Rows are one point carried round by a steady rotation, each followed by how many ticks it has turned.
The counts run from 0 to 292.
[120  87 129 142 111  78 113 146 118 109 120 123 135 135 134 131 116 128
 134  98 116  81 163 140 132 123 119 192 121 132 106 130 189  75 138 150
 100 130 109 117 113  99  85  80 154 108 147 132 116 100 109 120 146  99
 131  67 153  97 107  86 104 139 142 138 127 126 104 126 144 117 181 167
 109 158 135 149 160 142 146 179 131 193 118  82 157 135 111 161 140 119] => 290
[119  68 101 116 105  85  98 138 108 116 110 130  94 152 142 128 118 100
 132 103 133 105 157 159 105 126 145 192 122 122  87 154 169  72 117 150
 112 136 120  98 116 112 110 105 148  99 133 121 104  85  95 133 164 114
 120  65 131  63 116  80 109 153 142 144 112 117 131 137 119 125 161 150
 120 149 152 157 135 132 149 172 124 194 117  89 168 118 120 162 139 141] => 192
[128 115  94 148 107  70  99 129 112  69 117 122  82 126 157 126 113 105
 147  90 135  75 142 136 126 126  93 209 135 113 122 147 180 104 160 162
 102 127 126 109  96 110 102 102 137 120 145 152 126  86 143 125 138 100
 132  59 135  87 133 129 119 148 150 137 108 101 132 129 119 113 160 138
 121 169 173 121 114 104 169 166 153 162 112 104 136 139 167 162 118 154] => 225
[121  88 118 135  84  96 100 145 115  95 116 131 119 139 131 118 122 119
 135  82 100 107 182 146 136 134 117 184 120 108  85 131 174  71 142 173
  91 135  92 112  99  96 105  99 137 117 137 135 116  93 127 119 153  88
 130  50 159  97 155 105 117 122 155 136 122  91 116 113 129 129 157 146
 121 155 156 153 139 139 154 190 128 165 127  92 164 148 128 170 108 121] => 44
[122  84 120 128  91  90 115 159 109  88 121 138 116 131 153 122 135  94
 121  93 118 108 166 130 123 139 141 193 113 123  78 145 175 105 126 155
 109 141 106 114  92 117 118  87 132 101 139 135 115  99  98 122 143 123
 122  62 152  85 122  98  98 129 119 137 144 136 132 155 116 122 203 156
 101 144 145 145 137 113 141 191 119 177 131  95 164 152 120 169 126 131] => 66
[121  92 137 140  92  86  96 150 124 106 122 113 114 147 117 127 126 130
 126  73 112 113 173 154 122 140 126 194 116 129 103 132 168  71 145 163
 100 142 109 116 105 116  99 101 148 131 137 135 127  78 125 119 152  93
 125  60 149  98 133  96 104 142 164 127 116  88 109 115 147 130 167 140
 115 150 140 140 136 133 158 171 144 184 126  90 159 130 131 167 128 113] => 156
[108 126 118 131  91  93 102 165 117 100 127 117 103 132 163 123 122 118
 129  90 133  99 153 130 146 104 109 206 104 102 116 136 187  89 151 153
 119 154 131 121  81 106  72  87 126 132 125 138 111  73 150 117 120  96
 118  74 134 107 126 102  93 130 165 131 129 165 136 143 149  90 150 155
 117 166 159 136 129 100 136 175 134 183 144 108 147 173 172 127 127 139] => 9
[134 118 106 125 101  97  95 143 115  71 122 118  87 144 169 103 103  93
 131  85 131  92 138 139 118 103 100 202 117 110 122 141 169 102 140 134
 118 136 144 131  93  95  91  90 143 117 121 136 122  66 140 133 125  99
 106  58 138  94 123 111 114 152 159 121 150 136 131 151 118 114 183 136
 104 141 156 110 132  99 125 157 117 159 140  93 136 125 153 149 124 172] => 219
[114 103 135 149 111  88  98 150 118 100 112 112 103 138 135 142 129 122
 123  86 111  97 178 141 136 129 123 183 110 125  92 124 171  82 148 164
 110 144  89 119  90 120  97 103 126 135 144 157 117  85 126 124 153  96
 119  75 139 107 140 108 111 120 161 138 104  93 137 117 153 112 154 153
 128 167 154 144 135 112 155 189 149 192 126 103 159 159 149 170 116 122] => 269
[131 110  97 131 111 108  98 134 109  85 108 122  84 151 161 113 106 101
 137  89 124  68 143 129 110 100 108 201 125 125 135 150 175  85 147 145
 111 125 149 101 115  91  94  83 172 106 124 137 115  74 133 141 140  99
 107  72 125  88 113 122 113 155 156 134 133 123 149 142 127 117 171 127
 101 168 152 125 108 109 140 155 129 191 140 103 137 111 151 150 125 155] => 227
[134 105 148 118  91  95 103 155 141 101 125 117 119 150 140  99  97 105
 122  73  89 100 145 117 135  99 111 188 116 123 126 130 177  97 143 164
 125 136 127 123  92  96  72  85 154 124 129 126 119  57 137 122 117 100
  94  77 123 100 120 118 123 154 165 137 134 129 131 143 142  85 180 132
 117 150 159 139 126 111 126 172 120 182 146  84 128 132 165 157 126 150] => 279
[131  96  99 131 116  82  94 137 108  93 116 136  97 153 136 114 103  91
 135  83 126  95 148 160 104 125 120 184 134 126  99 132 164 119 112 139
 114 145 134 139 101 109  88  96 133 108 141 124 114  79 103 139 158 105
 116  59 139  80 118  84 108 176 167 136 130 131 133 136 125 110 198 145
  95 123 152 129 156 120 119 168 114 174 121  97 142 123 128 161 130 159] => 87
[103  87 111 125  74  85 118 143 125 108 126 141 140 154 154  94 114 108
 154  87 114  84 156 124 142 115 112 192 138 125 100 142 185  92 119 173
 110 143 118 140 114  78  83 102 134 102 131 108 109 103 121 115 155  86
 129  77 128  85 124 103 105 145 156 136 125 152 111 140 146 111 177 163
 108 143 161 161 149 134 120 181 122 167 126  89 160 145 128 142 126 131] => 49
[130  91  93 115 104  97  96 139 111 118 103 140  97 182 136 125 106  79
 134  89 124  98 157 168 103 107 137 173 129 119  82 151 161  83 113 141
 128 133 120 123 117 110 100 102 132 114 140 124  90  78 100 143 160 101
 102  85 136  84 132  86 104 161 145 136 125 127 148 138 129 115 166 135
 114 142 156 149 147 114 126 176 118 198 128  97 161 124 129 152 132 158] => 79
[102 109  80 150 125  78  92 126  97 118 107 131  92 164 137 123 125 108
 156  86 128  79 155 140 132 113 111 198 139 128 120 140 192  90 136 158
 103 155 121 119 121 107  87  96 136 102 140 136  98  97 125 132 145  97
 143  88 125  93 124  94  90 136 166 122  94 147 128 136 147 124 152 156
 107 168 151 150 154 113 159 162 141 193 120  95 169 152 122 144 131 138] => 117
[114 123 132 130  95 115  92 157 117  99 111 112  93 140 147 119 122 117
 115  76 104  96 180 133 116 129 119 194  94 125 107 142 173  80 167 157
 119 141 120 102  88 138  99 102 156 127 125 145 126  57 135 133 130 120
 109  75 146 104 132 109 103 124 153 129 112 111 149 130 144 119 151 128
 128 179 143 131 115  96 160 176 152 205 151 107 160 153 143 159 124 142] => 135
[120  82 103 152 103  75 102 143 108 101 113 129 108 134 143 154 133 100
 140 115 130 105 155 162 123 133 140 195 122 117  84 152 178  79 126 161
 108 130 106 106 102 120 110  93 129 103 151 137 109 101  89 125 156 111
 131  64 138  71 129  93  97 145 133 147 116 127 120 123 120 119 162 166
 124 158 152 147 142 137 163 188 138 180 109  93 170 147 133 162 149 137] => 193
[112 115 102 131 111  86  89 126  95  69 113 127  85 125 158 120 114 102
 131  72 122  85 168 146 122 116 114 188 122  98 108 116 168 111 139 158
  95 145 106 118  93  95 126  89 128 131 145 157 132  96 139 135 158 104
 138  44 156  95 137  95 115 130 168 123 105 101 137 114 127 116 173 148
 108 149 163 139 143 115 135 173 129 169 119 107 155 149 128 171 106 143] => 104
[113  87 123 142  89  79  85 138 129 111 121 133 108 155 115 104 106 121
 137  61 102 113 165 144 122 140 113 195 109 130  86 128 168 102 138 175
 114 152 109 139 100 130  88 117 137 134 135 123 134  80 133 121 154  97
 132  69 133  87 139 104 104 153 180 138  98  97 128 137 156 104 172 133
 128 133 160 147 147 114 146 172 147 186 128  94 158 124 138 159 118 140] => 148
[ 93  94 115 151 103  75 109 140 102 108 113 130 101 145 131 137 131 126
 144  81 128  99 169 140 126 134 128 202 107 141 100 136 186  92 152 172
 105 153 121 123 114 139  97 106 137 120 147 150 121  87 125 125 155 110
 131  86 131  86 123 109  86 129 157 146 100 128 155 139 159 114 159 158
 120 171 156 150 133 106 169 182 155 203 129 107 162 148 136 149 126 136] => 133
[139  91 110 131  90  92 118 147 128 113 108 128 108 143 153 118 117  98
 137 113 122  91 138 135 129 100 126 203 128 126 109 160 185  69 139 151
 124 129 135  97 107  93  85  91 146  98 134 123 100  75 101 124 136 118
  93  88 112  79 105 107 115 157 128 141 133 156 125 158 118 111 160 150
 116 173 157 147 128 125 144 168 130 190 136  94 146 118 155 143 149 152] => 190
[129  90  92 133 102  87  86 119  99 101 110 143  83 148 133 130  99  92
 147  84 126 100 153 168 106 121 133 182 116 124  74 140 179  94 129 156
 118 129 116 115 117 134 122 108 118 119 154 139 101  88 112 130 155 111
 116  70 144  75 135  95 115 154 151 144 113  99 151 130 136 107 170 133
 129 142 166 147 152 112 149 179 133 177 111  94 164 135 139 158 127 172] => 208
[113 118 131 137  93  95 116 163 118  92 125 117 118 134 139 118 119 112
 132  70 102 103 174 138 135 125 113 207  95 123 105 119 180 112 156 154
 112 149 120 140  78 128  85  91 131 126 136 141 118  69 140 117 126 103
 106  68 152 119 136 119 102 113 148 132 139 127 131 139 151 118 186 151
 119 153 141 140 135 103 138 187 138 182 145  92 146 174 146 151 124 136] => 142
[110  83 120 126  89  91 130 137 131 110 106 147 122 148 137 121 110 112
 137  88  87  78 162 130 135 122 128 184 133 147  97 140 194  87 130 162
 101 125 112 119 130 108 101  90 139 102 143 127 106 108 110 115 139 107
 116  84 127  89 104 110 110 149 135 142 116 120 134 133 146 113 179 150
 114 158 158 164 143 128 151 199 125 197 121  84 160 134 118 163 136 137] => 170
[121 106 136 135  83 100 110 160 131  63 128 123 112 123 154 114 109 124
 119  78 101 101 166 134 136 130 110 214  96 132 109 121 181  91 158 153
  99 128 118 133  89 119  94  85 149 122 135 134 141  64 145 116 121 100
 122  58 158 102 116 124 107 142 148 132 139 111 125 147 141 107 192 153
 124 153 148 134 126 116 137 172 147 174 143  96 141 136 147 162 123 145] => 30
[121 101 139 117 100 109  96 154 126 105 130 110  98 146 143 113 115 107
 110  76 122 101 154 135 128 107 113 191 115 123 117 148 169  84 153 162
 131 135 123 107 104 110  89 102 161 134 118 142 133  44 129 130 144 103
  99  82 103  87 126 113 115 151 179 142 102 115 150 152 136 100 145 122
 122 157 159 132 107  97 138 174 150 198 147 106 142 125 176 152 124 147] => 264
[135  96  97 124  99  86 100 124 126  94 123 142 101 145 171 130 101  85
 148  98 141 101 128 148 130 103 117 189 123 113 102 148 180  92 121 155
 128 128 124 124 103  84 100 105 119 112 142 133 114  76 122 123 145 105
 103  85 108  83 132 106 114 165 161 146 124 139 150 157 135  85 157 158
 132 150 180 152 123 109 125 186 129 174 121 110 152 128 169 132 123 171] => 205
[135 100  97 129  99  96 107 145 123 107 103 129 109 174 148 136 109  84
 141 101 128 101 147 149 118  95 124 189 127 121  85 146 171  84 124 138
 135 129 134 119 114  99  73  88 133 105 135 125  89  74 101 140 137  99
  75  87 119  95 111 100 105 155 136 133 135 142 148 143 128 109 174 140
 111 147 156 153 133 106 130 180 121 191 128  94 156 143 141 140 142 160] => 78
[107 105 134 141 105  86 100 150 113 107 140 114 106 142 157 109 130 116
 128  83 151 101 147 120 126 103 103 209 123 113 115 142 170  91 151 173
 117 151 133 117  74  84  77 107 143 121 126 139 124  54 146 130 165  92
 131  79 109  91 116 102 101 145 181 133 111 148 123 140 133 106 154 157
 111 158 158 129 119 102 125 154 138 179 135 110 138 135 166 145 122 128] => 257
[134 100 111 134  92  93  97 143 124  92 115 124  87 137 153 137 115  75
 139 100 126 103 153 153 126 101 124 191 127 101  92 153 163  75 150 155
 131 130 111 105  86 102 102  98 124 123 139 138 110  74 118 134 138 107
  94  70 124  88 139 116 131 143 155 140 121 113 139 132 111 102 143 124
 139 168 174 148 116 103 143 183 122 167 125 106 152 148 179 154 119 168] => 76
[146 109 117 149 104  88  99 164 115  88 105 124  91 137 148 133 130  80
 133 105 110  94 164 151 122 120 118 201 120 105  97 144 159 103 141 133
 116 136 113 117  83 127  96  84 118 119 149 139  98  90 114 134 132 103
  94  60 156  98 131 105 116 139 131 121 138 125 121 138 112 113 192 144
 119 155 139 133 146 105 142 176 127 172 115  87 155 166 141 160 131 155] => 82
[134 102 116 105  79 109 110 157 141 100 122 136 122 152 158  86 110 108
 128  74 100 101 162 131 126 109 104 186 130 115  98 143 162  65 130 164
 116 137 125 123  97  65 100  92 158 125 110 115 115  75 125 123 132  92
 108  61 145 100 133  92 108 135 160 134 143 132 120 134 116 112 168 137
 122 160 149 147 129 120 116 166  99 168 151  94 150 132 156 155 110 148] => 47
[114 115  92 119 110  86  94 122 102  95 126 139  85 149 166 107  98  95
 145  71 135  76 142 126 121  94 107 183 145 103 118 132 170 105 121 155
 111 144 136 117 111  72  98 104 139 123 121 138 125  86 136 132 157  95
 130  77 125  78 124  90 109 151 183 135 102 138 153 134 139  88 152 141
 104 146 171 151 144  98 121 159 121 174 128 111 140 121 152 146 106 157] => 108
[115 110 137 118  80 105  97 167 126  91 130 122 104 141 150 107 113 107
 115  58 100 109 171 136 119 120 117 191 101 114 101 124 165  95 155 167
 122 148 123 137  68 121  89  98 140 143 116 131 135  59 150 124 127  99
 104  67 143 117 141 112 108 126 170 124 128 122 139 134 144 111 173 124
 120 148 149 137 127  95 129 174 135 185 147  86 143 155 158 152 118 149] => 143
[122 101 125 139  97  88 113 149 129 119 125 108 123 168 140 116 113 124
 154  92 115  96 154 139 132 110 112 197 138 140 107 142 181  65 142 161
 119 137 133 123 120  90  61  99 154 113 133 122 111  71 117 123 142  72
 114  86 114 100 119 110  99 160 173 142 106 129 106 126 153 118 149 153
 124 156 156 141 124 131 141 166 145 193 130  98 157 112 150 146 137 129] => 153
[122 102 127 126  97 115 124 152 117  99 124 124 126 166 158 110 100 130
 133  88 123 112 161 152 128 116 117 205 111 126 104 130 188  73 122 135
 107 148 138 134 115 109  71  81 156 103 119 118 115  65 116 123 147  77
 119  85 136 110 111  95  84 152 154 126 138 137 116 141 158 119 175 158
 105 146 134 130 141 125 131 158 131 200 153  99 149 122 129 149 135 138] => 26
[112 107 139 133  99 102 106 157 133 100 119 116  93 127 140 115 119 105
 113  78 103  85 156 119 127 121 115 201 108 133 114 148 167  95 166 164
 123 131 125 115  87 131  88  96 164 129 120 140 138  55 136 130 133 122
  98  85 121 101 120 116 112 135 144 127 116 121 153 153 138 107 171 131
 123 166 155 126 108  92 146 173 147 199 143 103 140 133 167 162 132 145] => 263
[107 108 113 119 107 110 107 140 119 103 124 127 103 151 165 115 113 107
 134  79 131  80 147 112 126 107 123 196 118 140 118 148 187  96 148 164
 114 145 144 115 100 102  83 100 155 104 115 136 123  62 135 120 143 117
 110 103 104  86 103 116  90 149 160 136 119 160 158 167 152 105 161 148
 108 167 158 130 112  99 142 165 146 202 152 108 136 132 156 142 127 140] => 130
[112 126 120 149 103 105 113 156 105 131 114 117 104 173 154 115 136 108
 138  89 127  78 155 119 129 101 112 211 132 129 113 158 182  81 153 166
 125 151 137 121  99  95  64  98 154 106 127 129 102  82 114 135 148  83
 109  92 113  98 116 107  88 135 151 130 116 159 135 147 141 119 154 141
 104 169 146 139 128 105 156 150 139 197 143 102 154 149 143 141 131 136] => 250
